array([[-1.28, -0.14, -1.09,  0.27,  1.31,  1.14, -1.36,  0.42, -0.42,
        -1.58],
       [-0.06,  0.10, -0.31, -1.06,  0.92,  1.73,  1.12, -0.89, -1.66,
        -0.97],
       [-0.68,  0.24, -0.81, -0.67,  0.66,  2.92,  0.10, -0.05, -0.57,
        -0.28],
       [-1.21,  1.47,  0.63,  0.07,  0.34,  1.68, -1.35,  0.84, -0.61,
        -1.01],
       [-0.65, -0.47, -0.32,  2.42, -0.69,  0.80,  1.04,  0.60, -1.10,
         0.76],
       [ 1.87,  0.82, -0.05,  0.59, -0.50,  1.23, -1.29, -1.22, -1.17,
         0.18],
       [-0.25,  1.20,  0.32,  1.45, -1.66,  0.50,  0.39, -1.11, -0.51,
        -1.56],
       [-0.75,  0.25, -1.96,  0.32,  0.25,  2.43,  0.50,  0.53,  0.18,
         0.10],
       [-0.48, -1.09,  0.71,  1.59,  0.73,  0.32,  0.88, -0.16, -1.75,
        -1.36],
       [ 1.50,  0.12, -0.99,  1.17,  0.38,  0.15, -1.75, -1.18, -1.19,
         0.32],
       [-0.84,  0.51, -1.77,  1.72, -0.81,  1.25,  1.29,  0.00,  0.25,
         0.39],
       [-0.20,  1.30, -1.59, -0.08,  0.12, -0.91, -0.83,  1.20, -1.82,
        -0.36],
       [-0.69,  0.22, -1.74,  0.62,  0.94, -0.25, -1.98,  0.31, -0.85,
        -0.93],
       [ 0.57,  0.38, -0.19, -0.89, -0.38,  0.73,  0.87, -0.93, -2.43,
        -1.05]])
The maximum -> 2.92
Find the entry just right of 0.51.
-1.77
Find the entry just left of the largest entry.
0.66
Find the entry just left of the smallest entry.
-0.93
Find the entry just right of the largest entry.
0.10
Find the entry just left of 0.88.
0.32
Find the entry just left of -1.59.
1.30
The entry just right of the smallest entry: -1.05
Find the entry just left of 1.17.
-0.99
The entry just right of 0.31 -> -0.85

[[340,193,529,87,229,-113,153,179,308,338],
[-115,232,151,-126,-276,231,-120,126,8,-258],
[-180,354,11,160,-299,-303,231,139,-147,-281],
[-367,319,75,224,-318,-11,149,-77,16,-346],
[-364,253,-114,-279,-370,293,-315,-82,-258,-173],
[-518,440,-30,-47,-405,-83,-81,-92,-106,-252],
[-170,103,163,73,40,99,-310,22,41,177],
[165,-43,189,356,-55,-430,416,107,202,-158],
[59,321,-121,64,-375,-117,86,192,-53,-294],
[52,-300,-285,98,114,-58,-36,204,-14,64],
[-54,-447,-854,-178,66,-257,-58,39,-162,-97],
[-24,-129,122,45,-18,-12,81,-60,101,-192],
[-128,99,30,62,47,156,113,-32,-11,90],
[-128,293,296,328,44,34,60,60,-121,-37],
[-195,-129,-421,-17,-18,28,-159,3,-87,-36],
[281,-258,56,36,623,-62,-41,-87,129,545]]
Find the entry in the bottom-left corner.
Answer: 281
The last entry of the smallest entry's row -> -97
Find the last entry of the largest entry's row.
Answer: 545
The entry just right of 52 -> -300
Find the entry just left of 204.
Answer: -36
Find the entry directly above -117.
Answer: -430
The entry in the top-right corner: 338
The first entry of the smallest entry's row: -54
Find the top entry of the column that holds the largest entry.
Answer: 229
Find the entry in the top-left corner.
Answer: 340
Find the entry directly above 36.
Answer: -17
The minimum -> -854
The entry directly above -257 is -58
Find the entry just right of 75.
Answer: 224
Find the entry just right of -518.
Answer: 440
The largest entry in the first row: 529
Find the smallest entry in the first column.
Answer: -518
The third smallest entry -> -447
Find the entry just right of -106.
Answer: -252
Find the entry directly below -14.
Answer: -162
The 2nd entry in reading order -> 193
Find the entry just left of 224.
Answer: 75
The bottom entry of the column that holds the largest entry is 623
The entry just right of -17: -18
The entry directly above -430 is 99
Find the entry directly above the smallest entry.
Answer: -285
The entry just right of the smallest entry is -178
Find the entry just left of 45.
Answer: 122
The entry just right of the largest entry is -62
Find the 2nd entry on the main diagonal.
Answer: 232

Read these off the table that follows.
1) Find the 2nd entry on the diagonal from the top-right corner.
2) Find the 1st entry, reading row by row.
3) Find the bottom-left entry.
4) Find the 4th-last entry, reading row by row.
5) Find the entry just right of the largest entry.
6) Find the third entry, reading row by row.
7) Find the largest entry in the first column.
8) Find the 5th entry, reading row by row.
[[11 78 61 53 29 84 61]
 [44 42 50 47 50 46 49]
 [64 24 45 36 34 49 40]
 [45 41 48 49 52 51 54]
 [46 46 52 48 45 44 47]]
1) 46
2) 11
3) 46
4) 48
5) 61
6) 61
7) 64
8) 29
